The rows of A fall into several groups, which share some directions, and each row is roughly a mix of its group's hidden directions.
A, 87 rows:
[[ -7.1  -7.8  28.6 -22.6  45.6 -18.1  12.4 -45.7  10.8  -8.1]
 [ 27.3 -54.0  25.0  18.0  -6.1  19.6 -11.4  25.4 -20.0   8.3]
 [ 43.9 -52.0  -2.9 -25.8   0.5 -16.2   9.6 -21.0 -12.6  -3.3]
 [ 29.2 -63.2  -6.6 -17.4  15.3 -15.8 -18.9  13.0  -3.0  -7.5]
 [-37.4   0.1  45.6  19.0  27.8   8.0  33.8 -12.9  13.0  11.1]
 [ 42.0 -31.1  30.3   8.1   3.1 -25.9  15.7  -3.1 -13.7 -37.8]
 [-10.6 -49.2 -26.6 -39.5 -23.2  -7.1 -13.2  22.7 -14.0  -0.2]
 [  2.0  36.1 -39.0 -24.7   6.6   9.0 -20.8 -31.4  27.7  23.1]
 [ 25.4 -19.2 -23.0 -11.9  35.5   5.5  29.7 -36.1  17.7  28.3]
 [-19.7 -44.0  38.4  -8.9  -5.3 -28.3  -1.1  36.7  -9.5 -11.3]
 [ 32.3   9.4 -48.3  -6.1 -24.4   6.9 -23.7   2.7  20.4  33.7]
 [ 43.9 -48.3   6.3 -16.3  -4.0 -15.9  33.4 -17.1   2.2  -5.4]
 [-28.0 -35.8  31.2 -10.7 -11.9 -20.5  -0.8  44.9 -20.3 -11.0]
 [ 35.9 -23.6 -25.5  28.2 -11.9  38.1 -24.0 -19.5  18.6   9.1]
 [ 44.3 -12.3  29.5  32.2   5.7   8.7  -5.3 -19.3 -40.3  10.6]
 [  1.7  16.2 -33.5  -1.1  -1.6  34.8 -32.5   0.1  22.4  46.0]
 [ 23.8  16.6 -25.2  47.8 -21.5  41.3  -6.0  -6.1 -10.1  12.6]
 [-18.5  56.6  10.1  36.1  21.6  13.0  -0.4  -0.3  26.2   2.0]
 [  9.2 -20.6 -20.2  -5.8  13.3  61.4 -16.6 -17.1  -5.7  27.8]
 [ 16.4   9.2 -18.1 -12.6  31.1  12.6 -12.5 -62.0   9.8  14.7]
 [ 10.1 -62.4 -15.8 -28.4  25.8  -8.7 -17.6  -2.7  -7.5  10.5]
 [ 18.5 -55.4  16.7 -16.4  14.8 -10.4  23.2 -22.2  26.9 -15.2]
 [-44.2  41.7  33.8  15.1  16.5   0.6 -26.8  -1.6  -4.4 -14.0]
 [ -9.5  -7.2 -17.6  21.9 -53.5   1.2  -5.5  43.6  -3.0  23.2]
 [ -8.2  53.0  -1.5   3.7  41.3   0.3  -4.5 -32.5  24.5  -0.1]
 [ 24.7 -20.8   8.7 -26.1  36.8 -34.7  21.9 -24.1  16.2 -24.4]
 [-24.4 -15.9 -29.7 -38.7 -20.5   7.7 -24.0  21.8  34.4 -18.1]
 [ -2.4  17.6  41.9  17.3  48.8  -9.8   5.1 -27.1  22.4 -12.6]
 [-12.2 -26.0  31.4   7.9 -20.0 -22.0   9.7  56.0  -9.7 -14.1]
 [ 22.6 -12.9 -13.9 -56.3   4.0  -5.2  28.1  22.9 -28.6  -7.6]
 [-19.4 -31.0  43.3  37.4 -12.3  31.9  -5.6  20.6   2.1   5.8]
 [-37.1  41.1  16.8  27.7 -12.3  33.5 -25.1   5.2  -7.7  13.0]
 [ -9.7  72.5  -0.2  15.8  14.7  12.3   5.8  -9.1   7.5  11.3]
 [ 30.1 -64.7   3.3   5.2   5.4  26.5   6.4  12.9 -11.3   8.2]
 [  6.8  22.0 -41.8  -6.2   7.0   3.2  -2.7 -57.9  22.8   2.6]
 [ 16.0  40.7 -35.2  -8.3  15.2   4.1  10.2 -49.7  14.2   5.0]
 [ 39.8 -29.3 -23.0 -23.0  39.0 -17.2  -9.2 -19.0  22.2  -4.1]
 [  6.1  27.9 -35.8  -6.6  12.5  42.6 -29.5 -11.0  -9.1  33.0]
 [-20.2   5.1  -9.0 -52.9  28.8 -20.7   7.8 -35.9 -18.7  -0.2]
 [  6.3  20.3 -38.9 -18.2  13.1  35.5 -16.2 -45.9  -2.8  13.2]
 [ 52.8 -50.7 -14.2  -9.2   4.0  10.3   2.2 -21.4  -4.9   4.0]
 [-22.4 -38.6  45.3  32.4 -11.6  26.0   1.4  18.5   3.8  -0.2]
 [-16.6 -33.4  28.2  20.6 -16.3   8.4 -25.0  37.9 -35.5   1.7]
 [-50.9   7.1  17.3 -16.5 -40.1  -4.9  -8.5  23.5 -21.4 -18.5]
 [ 22.9  14.4 -24.9   5.1  18.3  46.6 -32.7  -0.7 -23.9  27.2]
 [-25.4  65.6   3.3  11.8   6.2   9.0 -28.7  -9.2   5.8  10.5]
 [ 32.2 -60.0 -23.9 -20.8   8.2 -13.0   2.9  12.0  15.2  -2.0]
 [-39.6   9.9  21.6  34.1 -37.6  32.6 -11.6  15.7  -7.3   8.4]
 [-10.7  31.6  32.1  38.3  -9.4  22.2 -16.8  13.3 -38.6 -11.7]
 [ 39.7  39.3 -14.4   4.0  11.8  22.7 -38.9 -26.1   1.2   8.9]
 [-29.0  27.6  31.3  30.9 -23.6 -25.3   1.7  32.8 -14.0 -16.2]
 [-32.7  43.7  13.1  32.3 -14.1  17.8 -26.8  23.7  -9.0  14.3]
 [  9.6  49.7 -42.5  -1.0   1.9  12.6   3.8 -34.2  23.4   2.9]
 [ 41.1 -55.4 -10.7  -5.5 -21.1  -1.4   3.5  22.2  17.3 -10.8]
 [-12.5 -59.2  24.9 -29.7   7.4 -26.9  -4.5   7.8 -13.0  -9.4]
 [  5.4   8.4 -34.6 -42.2  37.6   2.8   2.6 -38.4  14.2   9.3]
 [ 42.0  -4.0 -43.5 -23.8  20.9  -2.4   7.7 -34.5  12.9  13.2]
 [ 11.1  30.9 -15.8   5.5   7.5 -11.4  -1.6  27.4 -62.2 -10.2]
 [ -2.4 -36.3 -21.8 -36.9 -17.5 -39.2  14.5   4.5  18.4 -26.4]
 [ 34.7  -4.7  20.7  22.8 -50.1   2.9  11.3   9.6 -36.3  -6.8]
 [-34.9 -17.3  44.7  10.2  17.2   3.6  44.7  -8.6  14.3   7.8]
 [ 36.5 -31.9   1.0  20.9 -36.8  12.4   2.1  20.8 -37.8 -11.0]
 [-14.1 -21.5 -37.3 -44.8  16.6  -5.9 -41.9  -3.7 -10.1   5.7]
 [ 28.5 -21.3  24.8  -3.4  30.7 -30.1   2.3 -32.2  38.5   0.6]
 [-10.4 -58.6  35.6  -8.6   9.4 -14.9  -8.6   3.9 -31.4   1.1]
 [  4.0 -31.0  46.4  42.0 -10.3  10.5  -9.6  29.4  13.0   5.9]
 [  2.7  51.3 -39.4   2.0   1.2   9.9   0.8 -31.9  30.8   1.5]
 [ 46.7 -13.7 -38.7  -9.1 -15.9 -13.3 -30.9  24.0   5.8 -18.1]
 [ -7.3 -58.8   0.6 -29.8  31.1 -18.8   3.9   2.8  22.5  -5.0]
 [-23.0   9.8  13.8  35.1 -57.5  17.8 -12.5  19.9  -5.3   4.9]
 [-18.5 -18.0  46.6  48.4   4.3   6.1 -20.1   4.0 -20.0  14.7]
 [-33.8  65.8   7.4  11.3  15.9   3.3  -4.1 -14.2   9.2   6.9]
 [  3.8 -60.8  15.1 -18.0  32.5 -12.7 -23.6  -2.4 -15.2  -1.9]
 [-25.0 -54.6  36.8  -7.6   9.1 -10.2 -19.0   5.3 -26.0   1.6]
 [ -6.4  46.9  32.3  31.5 -15.4  -4.1 -22.5  15.6  -7.5 -30.6]
 [ 25.8 -32.5   4.6 -24.8  11.0 -39.2  29.0 -20.6  16.6 -26.8]
 [ 17.6  55.0   2.7  31.7  11.1  -3.1   5.3  -0.4  37.8 -18.1]
 [-38.9   7.4  35.0  36.1 -34.6   0.0  -0.9  30.7  -4.2  -4.6]
 [ -9.0 -62.2  30.8  -1.6   3.1  -4.9 -15.7   4.9 -32.5   4.2]
 [-22.9 -11.2  29.6  24.6 -37.2 -32.8  14.8  34.1  13.2 -11.4]
 [-23.7  45.9   9.4  44.9 -10.7  26.3 -14.9  17.6   5.6  11.1]
 [-17.6 -29.3  24.6  -2.7 -19.2 -35.2  40.4   9.7  -7.9 -33.1]
 [ -6.6 -10.7 -33.0 -48.5   9.4  -0.2  23.9 -39.5   2.2  21.0]
 [-13.8   7.9 -53.4 -42.4 -26.9   5.9   2.8  15.9   4.8 -18.1]
 [ 40.4 -31.8 -14.7  10.6   0.5   8.9  47.6  -6.5  19.0  23.6]
 [ -3.8  -6.7 -40.0 -40.5  32.6  -0.8   7.4 -33.7  16.5  21.0]
 [-30.9  55.4 -26.8  16.2  -8.3  25.4 -15.4 -11.7  12.5   4.7]]
Here is one row from each group, named. Which group is each of the other rows in?
[ 44.7 -35.5  -4.4  -1.8  41.1  -1.9   5.5 -31.5  -0.8  16.6] => (108)
[-18.3  26.0 -15.7  -0.6 -20.0 -50.5  32.6   2.1  20.3 -24.2] => (110)
[ 26.9  10.3   2.8 -24.3  25.0 -48.2  12.9 -26.1  16.7 -27.7] => (114)

[  0.2 -18.6  29.4  20.0 -22.5 -29.9  17.4  52.1   4.6 -14.8] => (110)
[ 27.3  24.3  -4.5  30.9  13.6   4.7  -6.9 -38.1  46.7   8.2] => (110)
[ 13.0  -3.8 -31.2 -48.6   0.0 -28.0  17.2  -4.1  34.9 -20.8] => (110)
[-10.3  43.6  -7.7 -28.4  23.6 -33.7  21.6 -29.1  18.7  -6.6] => (110)
[ 35.7  23.1 -42.0 -34.6 -18.3 -15.9 -16.0 -20.2  -2.0 -15.8] => (108)
[  8.7 -45.3 -17.5 -19.6 -19.1 -37.3  36.3  17.3   5.2  -7.1] => (114)
[ -4.8   2.0  62.6  32.0  28.2  -3.1  13.1 -16.4  -1.3  -6.9] => (108)
[ 17.3 -62.8   4.8 -32.3   9.6 -24.1  -1.6   0.2   0.7 -17.1] => (108)
[-27.2  30.2 -20.7 -13.4  40.4  11.2 -28.1 -29.8  -6.4  23.1] => (108)
